[[ 38 -25   2]
 [-39 -39 -12]
 [-12  -2  11]
 [ 26   6 -30]
 [-35   7   4]
 [-25  16  37]
 [  8  26 -34]
 [  1  10 -32]
 [ 32 -31 -33]
 [ 36 -32  24]]
:
[[-39 -39 -12]
 [-35   7   4]
 [-25  16  37]
 [-12  -2  11]
 [  1  10 -32]
 [  8  26 -34]
 [ 26   6 -30]
 [ 32 -31 -33]
 [ 36 -32  24]
 [ 38 -25   2]]

[[  7 -23   5  -5]
 [ -9  18 -50  -1]]
:
[[ -9  18 -50  -1]
 [  7 -23   5  -5]]

[[  3   2 -26  20   8  10   7  -6 -14   5]
 [ 18   0  16  -1  -2  -6   1  10  -4  -3]
 [ -7  -2  -5   9  -5  15   2  12 -18  20]
 [  0 -22  -4 -13   4  -4  -9   5  12 -24]
 [-13  14   9 -14   1  20  -3   1 -15 -15]
 [  7 -47 -14   4   1   6   1   0  -8   9]]
:
[[-13  14   9 -14   1  20  -3   1 -15 -15]
 [ -7  -2  -5   9  -5  15   2  12 -18  20]
 [  0 -22  -4 -13   4  -4  -9   5  12 -24]
 [  3   2 -26  20   8  10   7  -6 -14   5]
 [  7 -47 -14   4   1   6   1   0  -8   9]
 [ 18   0  16  -1  -2  -6   1  10  -4  -3]]

[[  1   1  -5   0   2   6  -3   5  -5]
 [ -7 -10 -16  -8  -8  -9  -8  14 -16]
 [-20 -20  -3 -18 -24 -24 -12   5  -4]
 [-25 -28  35 -25 -32 -32 -21 -37  38]
 [-38 -34  35 -37 -40 -34 -38 -34  37]
 [ -1  -7  -7  -1  -4  -9  -2   0  -3]]
:
[[-38 -34  35 -37 -40 -34 -38 -34  37]
 [-25 -28  35 -25 -32 -32 -21 -37  38]
 [-20 -20  -3 -18 -24 -24 -12   5  -4]
 [ -7 -10 -16  -8  -8  -9  -8  14 -16]
 [ -1  -7  -7  -1  -4  -9  -2   0  -3]
 [  1   1  -5   0   2   6  -3   5  -5]]

[[  0 -49 -47  50]
 [ 17  48  -4  47]
 [ 38 -48 -48  49]
 [  6 -49 -48  49]
 [-26 -47 -48  49]
 [ 48 -50 -50  49]
 [-39 -48  45 -45]
 [ 31  48 -24  46]
 [-31 -49  48 -49]]
:
[[-39 -48  45 -45]
 [-31 -49  48 -49]
 [-26 -47 -48  49]
 [  0 -49 -47  50]
 [  6 -49 -48  49]
 [ 17  48  -4  47]
 [ 31  48 -24  46]
 [ 38 -48 -48  49]
 [ 48 -50 -50  49]]

[[-24   0 -24  33  -7  45 -45]
 [-42 -27 -31  22  35  -7  21]
 [ 24  10   0 -17  -5   3 -15]
 [-29 -10  -5  37   2  13   7]
 [ -9 -34 -30   8  -4 -19  -6]
 [-32  14  -9 -12  -2   2 -12]
 [-16 -27 -27  12 -15  26 -34]
 [  6  25  14 -21 -22  17 -23]
 [ 30  43   9 -23  -7  14 -40]
 [ 25  17 -15 -16 -26  14 -19]
 [-45 -26 -23  35  38  -2 -16]
 [-14   8 -14  25 -38  42 -14]]
:
[[-45 -26 -23  35  38  -2 -16]
 [-42 -27 -31  22  35  -7  21]
 [-32  14  -9 -12  -2   2 -12]
 [-29 -10  -5  37   2  13   7]
 [-24   0 -24  33  -7  45 -45]
 [-16 -27 -27  12 -15  26 -34]
 [-14   8 -14  25 -38  42 -14]
 [ -9 -34 -30   8  -4 -19  -6]
 [  6  25  14 -21 -22  17 -23]
 [ 24  10   0 -17  -5   3 -15]
 [ 25  17 -15 -16 -26  14 -19]
 [ 30  43   9 -23  -7  14 -40]]
---
[[ 16  34 -22  26   8]
 [ 24   6 -38   2  33]
 [ 31 -26 -33   7   5]]
:
[[  6 -38]
 [-26 -33]]

[[-10  17  20  11   4]
 [-25   9  -8  -2   6]
 [  8  -3 -12  -1   4]
 [  9  -8 -45 -16   5]]
:
[[  9  -8]
 [ -3 -12]]

[[ -6   7  49]
 [-20 -18 -35]
 [ 24  47   5]]
:
[[-18 -35]
 [ 47   5]]

[[ 16 -53 -50]
 [  4 -48  -7]
 [ 50   9  49]
 [-51 -30  19]]
:
[[-48  -7]
 [  9  49]]

[[ 45  18  19  26]
 [ 44  19  20  27]
 [ 39 -11   0  26]
 [ 25  -5 -12  20]]
:
[[ 19  20]
 [-11   0]]

[[ -1 -13  18  18   0]
 [ 32 -20  29   0 -23]
 [ 17 -42  20  23   0]]
:
[[-20  29]
 [-42  20]]
